Rows swapped in pairs by one turn or mirror: which row each one swaps with:
lib: [ -6  -1   5  -7 -17  -5 -10  46  -4  -3 -12  19 -23  28  -5 -14  40  -5
 -10 -16]
Koso: [ -4  13 -30 -11 -13 -17   2  -7  -9  32  -9  -4  -3  36  -4  -8  27  -7
 -13  11]
Nuzip: [-20  24  -1 -12 -12  10  -4  14 -12  21   6  31  13  18  21 -29   3  12
  -2  -1]
volub: [  7  -3   7 -16 -13  -8   1  20   9  41  -4  -1  20   4 -11 -16  15 -33
   7 -22]
Guze: [ -4   7  -2 -15 -20   0  16  23  22  22  -1   4 -40  -5 -14   1  10 -17
  -1 -21]
kiz: [ -4  23  -4 -16  -7 -16   7  -4 -28  17   4  12   8  -1   6 -25  17   3
 -10  16]
buka: [ -4  -7 -18   8 -16 -10   9  22 -15   1   4  15  -7  -8 -14   5  26 -33
  -6 -12]
gigan: [  5  14  -6  -3 -24 -34 -24  27  -7  28 -21  -2   2  20   2  -7   4  -8
 -17  17]
zeva: [ -6  16   6  -4 -23   5  -2  -2  30  30  -6  12  -5 -15  -2 -13  14 -10
 -13 -22]
sibi: [ -8   9  -5  -3 -18 -18   1  31 -20 -16 -17 -10  -2  33  -2   0  25 -17
   0 -15]
ter: [  4  -9 -10  -5 -22  -4  10  14  16  18  -6   7 -20 -23 -23  -1  14 -18
   5  -3]
Keme: [ 10   2  -2 -28   0   4 -26  42  21  11 -19 -14  18  18 -12  -3  -2  -5
 -14   1]
kad: [ -4   6 -16 -13  -1 -13  32  53  10  18   4   4 -25  20 -12 -15  -1  -6
 -10   3]
zug: [ -8   0 -12  -1 -18   7  23  22  28   4   6   1 -29  -9 -12   4  15  -9
   2 -17]
dipuf: [ -3  14  23 -11 -13  16   6  15  15  23  10  13 -14   0  -3   2  47  -5
  -5   6]
tuv: [ -6   5 -10  -6 -14  -5  -1  18   9  15 -14  -5   4  18  -7  -8 -44  -7
 -10   1]
ladim: [  7   7   7  17   9  20   6  15   2   2   6  14   5  -4  -7 -23  -7  -8
  20  -9]
fiv: [ -1  21 -15  -6  -6  18  -6  14 -31  14  -3  -3  -2  -6   0  -5 -26  -5
  -3  -5]
Rubaz: [ -2   5  12  -9 -13 -13   9  45  14  -1  -5  -7  10  41  -2  -6  31 -13
  -4  17]
tirub: [-21  38  11 -12  -4  13 -10  27  11   6   0  -7  -5  42   3 -12  -9  -2
 -21  -6]
fope: [-18  22 -16  -4  -5   0   1  19 -19   2   1   1  14  42  10 -29  15  -5
 -31  -4]
Vov: [  4  29  -5 -23   0  14 -28  41  -7   1  -6  14  19  25  -5 -29   6  -7
  -3   9]
Gemo: [  3  14  -7  -9  -4  -1 -12  14   1  27  -4  -7   5 -14  -8 -13 -35  -8
 -11  12]
rud: [ -7   2  22  -8  -4   9  -1  11  12  15  -1   7  -2  11   1  -6 -38  -8
  -5   0]
Bokis: [ -2  -6 -10   5  -8  14  19  18   7  18 -13  -9 -22  20 -15  17 -10  -3
  -3 -20]
felek: [ -7   4  22   0   5  10   9  28  -4   8  11   2   0  52 -11  -3   2  -4
 -16  -8]
Kini: [ -3  43  -9 -11  -3  10  -3  -7  -1  13   7   2   2  16 -10 -39  25   0
   6   4]
ked: [ -7  14   3 -10 -11 -25 -29  21  -1  -5  -6  -9  29   5  -9  -7  24 -18
   0  -3]
kuram: [ -1  12 -18  -8  -8  12  -8  39  18 -26  -2   7  10  39  -3 -16   7 -12
 -11  13]
retet: [ -4 -16 -24   0 -17   0  12  19  18   8 -11  -9 -19   0 -19  18  10 -19
  -5  -9]
biv: [-10  27  -8  -9  -3  21 -24  41 -15  -4   2 -20  -8  14   8  -6  27 -16
   7  11]
bez: [  2   9 -26  -1 -14   9  14  22  17   9  -5  25  -2  25   8 -16  49 -11
 -14   4]
Sed: [-24  -1 -23 -14 -15  -2  -7  -9  -2   6 -12   4  16   3 -21  -3  28  -2
   2 -16]
Domu: [ -7   8 -24 -11   4 -27 -15   3  21   6   9  13 -17  33  -6  -9  -7 -12
   1   3]
gogav: [  3   8 -10 -10  -3  13  11  13   2   9  11  -8   8  16  16 -20  32  12
 -38   7]
Tipob: [ 19  25 -18 -16 -19  25   7  24   3  29  -1  13   5   5  -5 -34  33 -14
  -4  16]
Porib: [ -5  13 -35  -2  -7  14  -7  -2  30  29 -10   7 -12   1   5 -11  23 -16
  -4  10]
pes: [ -3 -15 -10   0 -12 -10  18  32  -1  -5  -4   2 -19 -11   0  11  14 -15
 -30   0]
von: [  3  14 -19  -7  -5 -12  -3  21 -30  14   8  10  11  15  -5  -8 -28  -8
 -21   0]
Bisa: [ 11  13 -11  -6  16  21 -28  13   7  18   2  -7  20  15 -11 -33   8  -3
  -6  11]
Lupov: [  2   6  16  -9  -2  11  -2  26   1  26  -2  -5  -5   9  -6 -18 -38  -7
 -10  12]
kugok: [ -3  -2   5   3 -14  32  -9  15 -10  25  15  26   8  -2  -1 -24  23  -5
 -21   0]
Kosek: [-15  43   7  -1  -6  -3   5  25   7  21  30  16 -16  -6   0 -15  25 -11
   2  -4]
fusoz: [-17  17 -26  -7 -23   7 -14  56   2  -2  14   9 -18  30   1  -3   4  -3
 -19  -7]
bofaz: [-14   4   8 -24 -11   1 -19  29  15  17 -13   3 -18  34 -12  14 -16  -9
  -2   7]
ruki: [-10  14  11  -4   1 -10  -2  26  12  20   3   4  -9 -31  -7 -10 -19  -9
 -11   8]
Lev: [  5  15  -3  -9 -13  -4 -12  30 -22   4  15  12  -1   6   1  -4  51  -6
   5   7]
tatab: [ -3   5 -33  -6  -6  -2   3  43  30  17   1 -11  -1  22   4  -4  39 -14
  -3   8]

Swapped with retet: Gemo
Swapped with pes: fiv
Swapped with Lev: fope
Swapped with tatab: Bisa
Swapped with Domu: volub
Swapped with zeva: bofaz

